One turn moves every row onto another: examples first, then more rows asked
lar: [-26.3  -4.4  16.1  26.4  13.1 -11.3  31.1 -16.2 -11.9   9.9 -29.9   2.0
  11.8 -15.1   6.7  11.1]
Gup: [  7.1   5.1  24.9 -12.0   4.4  -4.2  15.1 -13.4 -20.9 -11.6 -24.6   3.8
  39.1  12.7 -29.2  16.1]
tor: [  1.9  -0.5  31.1 -16.3   9.8  -9.2  15.3 -11.8 -18.8 -11.7 -21.8   6.1
  37.8   7.7 -28.7  12.0]
ruzig: [-31.1  11.8 -23.2  21.6  -7.6  -7.9   8.5   9.5 -11.7  -6.4 -27.1   8.9
  31.0  13.2   4.8  21.3]
Rogi: [-47.4  -3.2  -9.1   6.7   6.4 -23.0  13.5  13.8  -6.9  -8.2 -18.2  14.8
  31.6  -6.4   5.8   9.2]
gusi: [  6.7   1.5  30.7 -12.4  11.0  -7.0  13.0 -13.2 -17.6 -10.7 -23.1   4.5
  36.0  13.6 -28.6  14.1]
duvu: [ -9.1  -5.4  32.5  -1.1  10.0  -5.0  14.0 -17.2 -27.0  -4.9 -16.8   3.0
  33.0  23.1 -32.0  22.5]
git: [-36.5  -8.4   6.8  14.0  28.8 -27.8  -0.9   8.4   5.4  -3.6 -16.5  11.5
  14.5  12.0   7.2   8.5]
ruv: [-22.9  10.6 -11.1   5.0  -6.5   7.7  19.9   6.0  -2.0   6.1 -43.8  17.7
  37.7  14.2  12.2  20.6]
puzik: [-27.8  -8.6  18.8  -3.3  28.5 -11.6  10.5   5.3  14.3   9.1 -33.5  21.3
  20.2  14.4  15.3   7.8]
Vog: [-25.8 -12.4   3.5  17.7  24.2 -15.1  -9.7   1.3  11.6   8.5 -35.1  -6.7
  24.5  10.5  12.4  -3.3]
lupi: [-24.5   1.9   7.8  29.0   3.3  -5.7  33.5 -16.6 -16.5   9.5 -32.7   1.0
  16.3 -14.4   6.6  14.7]
rulid: [-39.9 -14.4  -3.5   7.8  12.7 -16.9   2.7   6.8   3.9   4.1 -33.1  -3.3
  36.7  -9.1  11.5  -8.1]
zovi: [-40.2 -19.3   3.6  -2.8  17.7 -22.4  -0.7  13.2 -11.5  10.7 -28.1   5.5
  32.1 -16.4  -1.6   6.3]
kuvug: [-10.1  -1.8  25.3  -1.4   2.6  -1.0  17.4 -16.0 -31.1  -6.0 -19.1   2.9
  38.2  20.0 -32.8  24.2]
Fasib: [-19.1  -1.8  16.9  31.9  16.9  -8.3  25.0 -19.2  -8.9  11.3 -32.3   0.0
   7.1  -4.7   7.3  14.1]
dasa: [  2.4   2.7  25.5 -15.7   3.7  -6.3  18.0 -11.7 -21.9 -12.7 -23.0   5.6
  41.7   6.8 -28.9  13.9]
kuzus: [-24.5  -5.8  -4.6  -8.3 -16.6  10.3  -5.2   2.4   6.2  -8.5 -13.7  -0.5
  24.5  -0.7   3.1  -2.5]
rered: [-16.8   3.8   9.1  34.6   7.0  -3.0  28.0 -18.8 -14.3  10.7 -35.0  -1.5
  11.4  -3.9   6.0  18.1]
Pazer: [-20.3 -15.4  11.7  11.8  32.7 -18.9 -17.3   6.1  -1.9  15.6 -31.8  -0.2
  14.7  12.3  -0.1  12.7]
befem: [-14.8  -2.1  -4.1  -1.4 -14.1  14.2 -11.2  -1.6   8.4  -6.7 -16.4  -4.0
  19.1  12.3   3.4   2.0]
zom: [-38.4  -4.1   3.3 -10.1   7.0  -6.5  25.0  10.1   2.7   4.9 -35.3  23.8
  37.4  -5.1  13.6   8.1]
taf: [-10.2   1.4 -11.2  21.6   7.5  -1.2 -15.0   4.7 -12.9  15.4 -41.8  -4.8
  24.4  21.3  -1.9  24.9]
fud: [ -0.8   1.5  14.8 -13.1   7.2  -8.6  27.9 -10.8 -32.6  -6.9 -18.6  -0.2
  35.6  12.2 -29.0  18.4]
melu: [-25.5 -12.1   5.9 -11.0  -4.6   3.7  -8.5   0.4  11.5  -6.9 -10.2   0.0
  18.3  -0.2   4.1  -6.7]
sib: [  1.7  -3.0  24.2 -12.2  19.6 -13.4  22.5 -12.1 -26.1  -5.3 -16.7  -0.4
  27.6  18.2 -27.7  16.1]
mego: [-16.9  -5.8  28.2  -5.9   3.2  -5.3  20.9 -14.9 -31.4  -6.5 -15.9   4.7
  40.4  11.2 -32.4  19.9]
nibat: [-15.2  -9.2  33.9  -5.7  11.7  -8.6  16.9 -15.6 -27.2  -6.0 -14.7   5.2
  35.2  14.9 -31.4  18.8]
tigi: [  5.2   2.1  17.3  -8.6  11.9  -8.0  22.6 -12.8 -29.6  -5.3 -19.7  -2.2
  30.4  21.0 -28.6  20.2]
nen: [-17.7   0.3 -12.4  26.0   7.2  -2.2  -7.8  -0.5   3.7   7.9 -41.8 -10.4
  30.5  18.6  10.8   5.0]
pofi: [-20.2   6.9  -7.1  28.5  15.1 -12.5  -5.9   4.2   1.3  -2.1 -25.8   6.3
  14.6  30.6   6.7  20.9]
sut: [-29.8  -2.0 -19.1   7.3  -7.8  -4.5   2.6  12.0 -22.7   9.6 -38.5   1.8
  41.0  -7.2  -3.1  18.5]
rigof: [-17.0  -8.6   6.2  -2.6  -2.1   7.6 -14.9  -1.8  14.1  -5.3 -13.2  -2.6
  13.0  12.3   4.5  -2.6]
daner: [-11.5   6.2   4.6  11.1  15.2   4.0   5.8   0.7  10.4   9.9 -43.0  15.2
  20.8  32.9  14.4  19.9]
lomi: [-31.2  -1.5 -19.0  15.6  -5.1  -4.1   4.3   5.0  -3.3   4.7 -40.5  -5.9
  43.0  -1.5   9.9   0.9]
Vitol: [ -3.9  -4.3  21.7 -16.0  14.6 -13.8  27.2 -10.5 -29.5  -7.1 -15.4   1.3
  33.4   9.2 -28.6  14.4]

gusi goes to tor
befem goes to rigof
Now find these:
nen goes to Vog
lupi goes to rered
git goes to Rogi
tigi goes to sib
taf goes to Pazer
nibat goes to mego
ruv goes to daner

